name the system of each run
In the rows, 128 means zero.
V, seq 1 (6 x 32)
[[ 98 155 120 128  90  97 132 116 129 131 170 100 137  70 100 181 184 189
   92 132  93 135 155 123 137 106  96 120  84  84 184 194]
 [105 145 121 116 111 127 145 118 106 110 170  88 124 111  83 177 179 195
   95 121 110  98 129 119 147 132 100 128 103  96 194 149]
 [115 136 123  93 124 149 142 105 101 111 137  95 121 127  79 170 159 187
  106 103 122  85  96 122 145 131 100 129 115 100 200 111]
 [126 118 112  97 143 175 142 111 134 128 114 130 113 142  83 163 133 160
  112 113 117  63  77 113 142 135 105 132 147 124 166  83]
 [131 118  97  95 151 180 146 107 150 123  90 153 102 143 106 170 119 144
  139 123 118  76  74 104 154 118 112 119 155 141 124  77]
 [154 122  77 108 160 166 139 112 181 123  83 177 111 137 121 170 124 115
  150 138 114  92  83  90 155 110 118 111 167 156  85  99]]
D, seq 2 (6 x 32)
[[ 90 112 171 122 127 154  76 168 113 153 149  97  81 131 114  38  79 112
  100  67 114 151 167 187 134 124 140 165 117 117  92 111]
 [ 99 128 172 136 119 135  72 151  93 172 161  75  81 134 128  74  97 129
   97  69 113 165 170 182 127 143 149 170 109 105 124 124]
 [103 136 142 138 103 117  73 132  82 192 162  67  78 134 135 121 112 142
  106  69 106 155 166 173 127 142 146 174 111  97 139 141]
 [111 142 121 133 102 109  89 120  97 208 145  74  68 135 122 156 130 168
  112  65  83 148 156 163 142 142 131 163 121  94 147 144]
 [107 133  98 126  97 127  97 110 103 196 135  76  73 131 114 192 145 181
  110  74  75 123 142 144 153 132 113 159 131  94 168 136]
 [107 133 109 112 107 136 123 100 114 176 124  84  81 129  95 194 147 189
  110  95  76 100 129 135 150 126 108 144 123  93 181 117]]
Y, seq 3 (6 x 32)
[[122 125 151 128 146 140  80 132 104 157 140  96 104 157 140  77 107 113
  126  65 138 157 132 153 111 153 154 146 132 138 105 115]
 [129 130 114 130 144 136  90 109 124 182 101 116  90 174 159 116 106 105
  149  72 123 148 115 137 103 144 157 153 143 153  84 112]
 [156 130  93 130 147 128 110  93 137 164  68 145 113 160 170 150 113 103
  164 103 134 135 103 107 111 145 153 117 161 163  75 118]
 [159 144  86 133 143 124 133  82 142 140  75 170 147 144 163 171 138 113
  167 130 145 125  93  89  95 140 136  95 163 173 109 127]
 [149 138 100 137 137  99 139  89 137 108  99 154 166 134 143 167 178 142
  146 149 150 126  99  91  96 134 122  93 135 144 130 147]
 [128 144 128 124 133 115 149 118 124  96 150 118 154 104 120 163 181 161
  118 136 148 140 107 109 116 132 113  90 100 123 152 163]]
U, seq 4 (6 x 32)
[[112 120 164  99 169 177 134 158 128  44 172 120 157 113  89  65 136 131
  112 106 174 119  93 112 121 148 117 101 104 137 112 119]
 [111 118 141  93 184 195 124 152 137  72 168 108 114 134 107  77 125 130
  116  70 158 126  84 107 149 149 119 122 118 141  79  96]
 [129 120 109  98 179 202 101 143 154 131 142 112  70 142 114 105 102 123
  121  59 122 123  83 104 166 141 131 138 138 144  59  92]
 [143 119  87 104 159 178 109 128 169 170  95 146  58 140 129 131 102 107
  146  93  86 113 106 104 177 117 137 136 145 147  61 104]
 [134 126  74 115 138 141 122 118 194 176  53 186  78 124 133 162 101 100
  155 129  68 114 139 110 169  81 118 129 159 135  72 122]
 [126 126  63 135 111 114 133 109 181 160  45 208 132  89 132 194 128 127
  149 174  74 109 136 108 151  76 117 107 159 133 108 156]]
D, seq 5 (6 x 32)
[[128 115 142 140 138 132  92 133 134 140 101 151 136 160 153  62  93  92
  135 107 152 150 134 157  90 135 148 141 151 146  89 117]
 [131 125 122 150 136 118  88 135 136 173 107 128 106 148 175  87 104  89
  141  86 120 174 139 143 102 132 153 139 150 149  72 130]
 [134 139 107 143 123 126  82 123 142 191 102 133  77 133 160 122 115 103
  138  80  94 169 153 128 137 120 146 146 124 139  68 147]
 [116 131  90 124 124 133  98 136 162 185 107 125  68 117 139 136 117 127
  135  92  70 151 156 124 172 103 131 149 115 124  84 143]
 [103 118 104 109 119 159 102 141 151 169 118 128  67 107 101 139 111 149
  114  98  61 122 149 143 185  98 119 160 117  96 110 136]
 [ 94 114 140 105 115 169 113 137 131 145 133 121  93 116  78 124 108 167
   92 110  83  95 148 169 163  98 105 155 131  85 153 101]]
R, seq 6 (6 x 32)
[[149 137 103 145 137 116 103 119 156 180  70 165 106 145 174 124 102  85
  154 107 111 154 139 123 117 113 147 129 149 163  64 138]
 [142 118 100 133 145 126  93 131 162 156  84 172 105 129 160 106 110  79
  152 114 117 164 140 118 127 110 146 117 144 169  47 149]
 [127 126 110 129 148 143 108 143 169 132 119 159 111 120 153  91 109  89
  142 109 117 157 133 124 146 110 132 105 126 154  48 151]
 [118 125 117 115 149 159 101 154 168 110 125 151 111 109 130  87 114 108
  129 101 112 147 132 121 143 107 128 118 115 148  52 155]
 [101 118 122 119 140 157 108 171 161 107 142 138 111 105 103  78 113 115
  113 103 110 155 146 129 163 107 128 125 114 135  60 152]
 [ 95 125 142 111 127 162 112 174 152  96 156 125 123  96 100  72 117 132
  109 106 116 152 153 140 154  98 120 118  94 116  90 151]]
Y, seq 7 (6 x 32)
[[128 108 117 111 151 164 117 125 154 153  69 179  95 150 121 112  85 104
  128 125 106  97 122 137 137  93 119 141 174 143  93  84]
 [147 107 115 126 140 141 130 115 165 125  64 197 137 146 136 122  95  93
  148 164 138  95 104 129 114 108 129 110 177 172  90  92]
 [144 120 114 132 145 124 147 110 154  89  79 197 182 132 131 120 131 108
  148 175 159 108 102 132  85 111 125  83 160 168 106 131]
 [122 132 140 137 137 110 158 127 138  58 131 164 203 116 126 102 160 133
  123 164 174 137 125 126  75 123 111  82 130 146 131 164]
 [111 136 153 132 120 115 143 158 122  50 192 109 189  84 114  94 170 146
  106 131 165 169 145 129 103 142 116  90  82 119 146 195]
 [ 90 138 167 129 111 117 108 160 106  94 209  70 139  81 106  85 148 159
   91  99 145 178 171 145 132 132 122 121  66  91 142 185]]
U, seq 8 (6 x 32)
[[133 110 142 129 165 147 112 143 154 120  87 175 131 147 141  70  89  83
  144 127 138 142 132 140 100 115 138 117 162 158  71 112]
 [132 117 112 135 147 123 122 136 176 102  83 196 151 109 152  93 110  87
  144 154 133 150 140 121 114 106 135  99 141 162  63 157]
 [128 131  93 142 135 110 139 131 177  95  96 186 171  97 148 109 142 104
  147 156 136 162 140 114 110 104 133  86 128 161  72 185]
 [130 140 109 130 143 106 136 124 159  84 127 157 164  97 136 129 168 128
  145 147 139 155 136  84 121 119 127  79 111 154  94 188]
 [125 152 113 127 147 121 129 127 140  88 158 107 150 109 132 128 168 146
  130 102 148 159 121  90 120 137 120  91  91 141 109 182]
 [123 151 115 118 147 139 126 129 121 118 170  83 116 118 133 137 163 145
  116  65 132 156 111  97 145 155 137 120  90 132 123 157]]
R, seq 9 (6 x 32)
[[129 145 146 184 113  74  84 115 100 162 118 116 153 141 185  89 125 107
  140 114 155 207 171 170  51 152 157 128 126 145  98 188]
 [140 141 128 173 146  91 108 124 117 131 114 149 184 129 189  83 142  89
  148 126 179 198 146 123  50 155 166  94 122 167  77 186]
 [153 147 118 142 171 122 130 127 145  83 128 140 163 127 169 100 158  86
  148 108 172 179 103  81  88 153 144  80 122 176  51 164]
 [146 136 119 111 188 169 129 135 147  70 164 122 141 126 131 109 148 107
  144  86 168 144  77  73 127 163 136  99 127 163  57 120]
 [133 122 148  93 196 204 130 148 136  77 174  96 101 145  95 101 124 135
  109  58 151 115  64  96 164 157 123 124 117 138  84  76]
 [ 96 120 164  80 159 216 107 154 115 113 173  87  84 148  65  75 106 149
   85  60 130  83  91 152 162 137 120 155 125 111 134  58]]
H, seq 10 (6 x 32)
[[118 156  86 128 119 108 148 110 142 126 145 125 136  99 120 193 188 160
  123 139 106 145 124  95 143 126 112  94 105 121 146 190]
 [125 158  92 137 111  94 127  87 100 158 137  99 128 122 141 201 181 168
  131 106 126 143 118 102 110 151 116 112 103 124 162 179]
 [147 147 122 134 119 102 124  78  84 181 121  78 105 170 159 187 157 155
  140  84 143 132 103 119  85 171 128 142 132 116 177 128]
 [137 130 126 135 118 128 107  68  72 204  95  96 108 194 142 166 134 148
  132  86 148 111 110 158  82 167 133 149 174 122 178  82]
 [127 118 139 128 119 137 103  85  83 197  83 116 107 188 120 138  98 141
  118 110 123  87 112 179  86 134 122 167 185 115 180  62]
 [106 109 155 129 112 142 114 110 111 155  87 155 125 153  99 121  93 139
  105 147 108  76 146 198 104  95 104 164 164 106 182  80]]
H, seq 11 (6 x 32)
[[138 159 111 161 114  72 111  97 103 155 128 125 150 120 166 153 165 139
  143 127 136 178 142 123  73 141 134 107 123 134 126 195]
 [156 141 111 172 130  98  98  81  93 186 105 113 129 165 188 151 144 115
  152  90 147 163 124 129  74 159 156 126 154 149 122 144]
 [143 130 130 146 135 128  91  87 100 212  72 123 101 194 165 143 104 108
  149  93 137 122 115 155  83 160 144 150 179 156 125  94]
 [135 101 133 130 130 142  90 101 126 200  50 157  91 183 138 127  75 103
  136 113 110  97 122 166 102 113 128 163 182 137 123  57]
 [106 100 131 121 130 152 110 138 155 160  79 167  87 136 106 109  75 110
  115 143  89  88 152 177 145  79 113 161 152 119 124  77]
 [ 79 110 135 126 107 152 125 169 176 106 114 172 118  78  86  94 107 126
  105 162  79 114 169 157 180  74 115 130 115 100 115 145]]
V, seq 12 (6 x 32)
[[105 149 104  97 111 137 126 142 138 125 176  82  96  79  91 177 170 185
   91  91  86 120 142 105 187 117 109 126  77  85 151 181]
 [108 142 115  89 135 163 132 136 133 103 180  85 118  96  86 148 174 176
   92  93 104 125 112 101 175 130 109 123  83 106 146 150]
 [122 134 121  89 151 162 139 138 128  82 170 103 128 118  95 141 159 163
  104 103 133 104  90  98 158 140 100 113  99 113 150 125]
 [125 122 136  91 159 177 147 135 127  67 154 123 137 139  84 120 152 159
  109 113 146  91  74 109 135 142 108 117 123 128 144 107]
 [128 112 132 101 155 181 145 117 144  85 111 153 142 137  99 129 125 141
  122 124 156  80  84 113 125 138 106 109 144 134 130  91]
 [139 111 113 105 159 163 145 115 156 102  83 176 144 148 111 128 116 120
  136 151 141  91  82 126 122 120 116 107 165 158 102  97]]

runs to name
seq 13 (4 x 32)
[[111 150 142 146 107  94 122 132 115 106 177  91 153  95 127 135 170 164
  109 114 130 167 164 132 118 128 123 112  87 104 146 204]
 [127 146 141 149 124  87 107 117  86 141 162  76 147 134 160 132 152 141
  128  88 152 178 146 130  81 150 144 122 101 134 144 171]
 [150 132 140 145 131 106 100  95  81 167 126  88 121 186 161 116 136 124
  135  82 168 156 121 148  61 174 149 129 140 142 135 122]
 [148 121 137 142 137 137 104  94  84 182  89 134 110 200 152 111  97 115
  143  86 159 120 108 165  74 158 136 149 181 151 134  73]]
 -> H
seq 14 (4 x 32)
[[ 97 138 181 158  87  78 123 151  93  83 173 110 197  91 118  70 157 143
  104 146 175 175 187 172  68 124 115 109  89 111 169 200]
 [134 140 164 171 114  67 115 118 100 100 154 124 197 123 159  83 156 120
  122 137 189 189 160 166  48 149 133 104 116 141 133 188]
 [142 137 139 169 138  95  98 101  96 144 109 130 166 169 183  85 128  94
  146 113 180 187 131 150  37 162 150 107 157 162 113 143]
 [161 117 130 160 156 126 100  99 111 167  74 160 132 193 173  87  89  78
  163 111 157 149 115 147  52 147 156 141 181 173  96  92]]
 -> H
seq 15 (4 x 32)
[[145 155  98 125 158 132  93 124 109 163 153  83  83 146 168 144 150 124
  146  53 132 174 104  89 136 169 162 128 110 146  83 146]
 [132 143 101 122 134 131  76 116 120 201 128  83  63 139 166 134 127 123
  133  47  95 177 127 109 143 148 158 145 121 140  73 144]
 [117 137 106 142 125 111  80 126 132 212 103 122  71 125 153 141 120 121
  135  84  67 162 162 141 150 110 141 157 116 117  83 160]
 [ 96 127  96 144  91  97 100 133 150 183  93 152 115  91 147 150 119 131
  125 138  70 151 187 162 141  82 132 145 108 114 119 179]]
 -> U
seq 16 (4 x 32)
[[133 134 131 139 129 126  78  88  90 218 111  80  67 189 168 124 107 120
  146  56 137 150 133 157  89 166 153 168 154 144 117  99]
 [135 143  86 128 123 136  85  96 105 231 108  78  48 168 170 174 119 132
  146  42  91 153 129 114 142 152 155 157 133 129  97 122]
 [129 139  66 104 133 153 103 108 136 211 112  92  33 134 134 188 128 146
  132  57  56 126 122  97 195 126 139 152 121 116 104 130]
 [102 136  89  78 130 180 121 137 148 161 129 107  52 116  83 179 133 177
  113  81  63  92 110 104 220 108 123 138 114 103 130 117]]
 -> D
